Which row each row swaps with, under one turn or mirror
The rows were stretched afterwards, more along some directions than others.
K_116: [ 13 -26   1  -5  20  -9   7  -2  16  -4   3 -43  14  40   2  -6 -11 -12]
K_369: [ 15 -35   8 -50  30  -3  20  20  34  -6  31 -10 -17 -14 -10  -8  -3   7]
K_684: [ -8 -38  16  -4 -10 -17  14  26  -9   2 -15 -46  -5  21 -33 -38  -6 -37]
K_536: [ 17 -25  12 -28  -3  -2  11  16  46  -7  26  -4   1 -10 -10  -5  -2  26]
K_793: [-11  30   0 -31   3 -14  -6 -22  18   2  29   4   2  -1  24  34  -1   6]
K_197: [  9   0  -2 -26  27 -40  10   3   4 -26  25 -32  14  -9  53  -5  -2 -17]
K_109: [-19 -18  50 -38  -3 -17  23   9  34  23  -6 -10  11  12  -9  12  -6 -11]
K_924: [ 19 -33   3  25  23  11  -8  20   5  -9  -4 -29   3  12 -12 -24  15  -6]
K_3: [-19 -13  16 -28 -24 -17 -17  35   4  15  -9  -9 -17  12  -3   4  -1 -31]
K_882: [ -5 -63   7  -4  17  20  11  -2  39   4  -5  -7  -9   8 -21 -15 -25   3]
K_517: [ -9 -17  12 -39 -20 -11  21  22  14  -9  29 -18  -6  -9  -9   4   8 -25]
K_784: [ 18 -24  15  30  15 -17   7  13   5  -9   8  -6  -3  13   3 -11 -13  10]
K_619: [  0 -43  -3 -24  14 -20  16 -13  33 -13  37   7   8  -9  11   4  -5  -9]
K_585: [ 34 -40  -1  -4   4  17  22  15  42 -25  50   4   2 -12   4  -5  37   6]
K_976: [ 14  19   6 -24   2 -50  -9  27  -8 -14  49  -6 -31  -6  44   8  -7  -9]
K_78: [  9   6   6 -49 -12 -74   4  32  -1 -20  39 -49 -17  12  26   1  -7 -27]
K_591: [-14 -17  29 -20 -20 -14  18   9   9   1  14 -15 -15  -2  -1   1  -4 -31]
K_790: [ 18 -19  32   4 -30 -42  18  54   7 -13  22  -9 -16 -10   2 -15  19  -6]
K_79: [ 33  -3 -31  30  24  34  11  -7  -2 -38  10 -15  22  -1 -17 -13  34  21]
K_841: [ 30 -22 -32  15   7   9   9  17  23 -41  27 -23  17  -4  12  -6   8  -2]
K_330: [-31 -35  39 -40 -14 -21  13  16  23  18  34  -9 -25  -6   2   6  -7 -24]
K_724: [ -6  -8  51 -44  -4 -33  20  28  33  19  14  -4  -9  -1  -1  26   4 -11]
K_153: [ 18  -1  27 -27 -13 -21  14  21  47  -5  46  24 -14 -21  34  22  17  17]
K_372: [ 15 -26  10  19 -14 -15  10  22  -3 -15  32 -11 -10   4   0 -26  24 -16]
K_163: [ 15 -36 -10 -22  35  17  15  15  17 -19  45 -39   0  -1 -35 -11  29 -11]
K_844: [-16 -52  39 -20   1 -29   9   1  43  16  19 -27  -9  12  31  -4 -10 -11]
K_229: [ -8 -29  55 -20  -1  12  21  12  48  28  10  18  -2   4 -25  13   7  10]
K_804: [ -4   3  43 -13 -34 -51   8  44  16  14  -4 -11 -15   2  11   6  -8  -7]
K_527: [ -3   8  38  -3  -9 -46   8 -20  20   8  41  14  -7  17  46  31  -6   2]
K_832: [-16  17 -21 -13  -2 -19 -18 -16 -10 -12  25 -34 -13   8  37   8  -4 -22]
K_230: [  4  17  18 -23 -15 -56  19  18 -10 -12  26  11  -8 -16  34   7  12 -35]
K_553: [  6   4   0 -43   7 -38  -1  24   3  -9   7 -12 -16 -19   1  -3  -5 -11]
K_529: [ 27 -17 -27  -5   5  -6   2  24 -21 -45  21 -52  -2   4  10 -26  15 -10]
K_664: [ 21   9  16   0 -24 -33   6  22   8 -23  57   5 -19 -12  32  18  20  21]
K_746: [ -4 -18   1  -7 -29   1   3   6  32  -6  41  -2 -25  -8  21  15  11   6]
K_180: [ 12 -22 -17   1   6   1  11   0  10 -15  -4  -9  -1  -2 -31 -19 -10 -14]
K_42: [-13   9  53 -31 -23 -78   5  17  14  20  25   9 -19   9  48  17  -5 -37]
K_794: [  3  10 -37 -22 -15 -36 -14  28 -21 -32  19 -49 -16  -3  17 -21  -3 -29]
K_131: [ -6 -43  30  -8  -1 -34  26  -1  38   0  31   3  -8  -8  31   3  -7  -6]
K_441: [  6 -25 -15  -3  14 -10 -10  11  -8 -15  33 -45 -18   9   8 -23   3 -41]
K_320: [  1   2  21 -36 -10 -31  -1  40  -3   5   1 -16 -12   7  -6  -5  13 -29]
K_803: [ 26  -5 -21  16  29  -2  12  -3  -8 -29 -14 -13  31   7 -12 -27  15  -3]
K_655: [  5 -14  29  -9  15  -3  25 -20  33   4  20  16   6  -5  20  12  20  18]
K_593: [-26 -26  12   9   5  29 -17 -22   8   8  -8 -28  -4  23  -7 -10  -6 -19]
K_778: [ 10  -7 -28  15   5  22  11 -16  -1 -34  24  -8  14 -15 -13  -4  15  15]
K_768: [ -9  -9  45 -13 -16 -52  -9  28  14  20  20  -7 -20  15  30   5   7 -15]
K_902: [  5 -46  20 -20  13  -4  33  24   0   3  -7 -46   6  16 -53 -47  -1 -23]
K_260: [ 28  -9  -1  13   1 -20  14   4  -5 -35   1 -15  18  15  -1 -15  10  -6]

K_180 is swapped with K_553
K_109 is swapped with K_517
K_619 is swapped with K_536
K_260 is swapped with K_78
K_924 is swapped with K_441

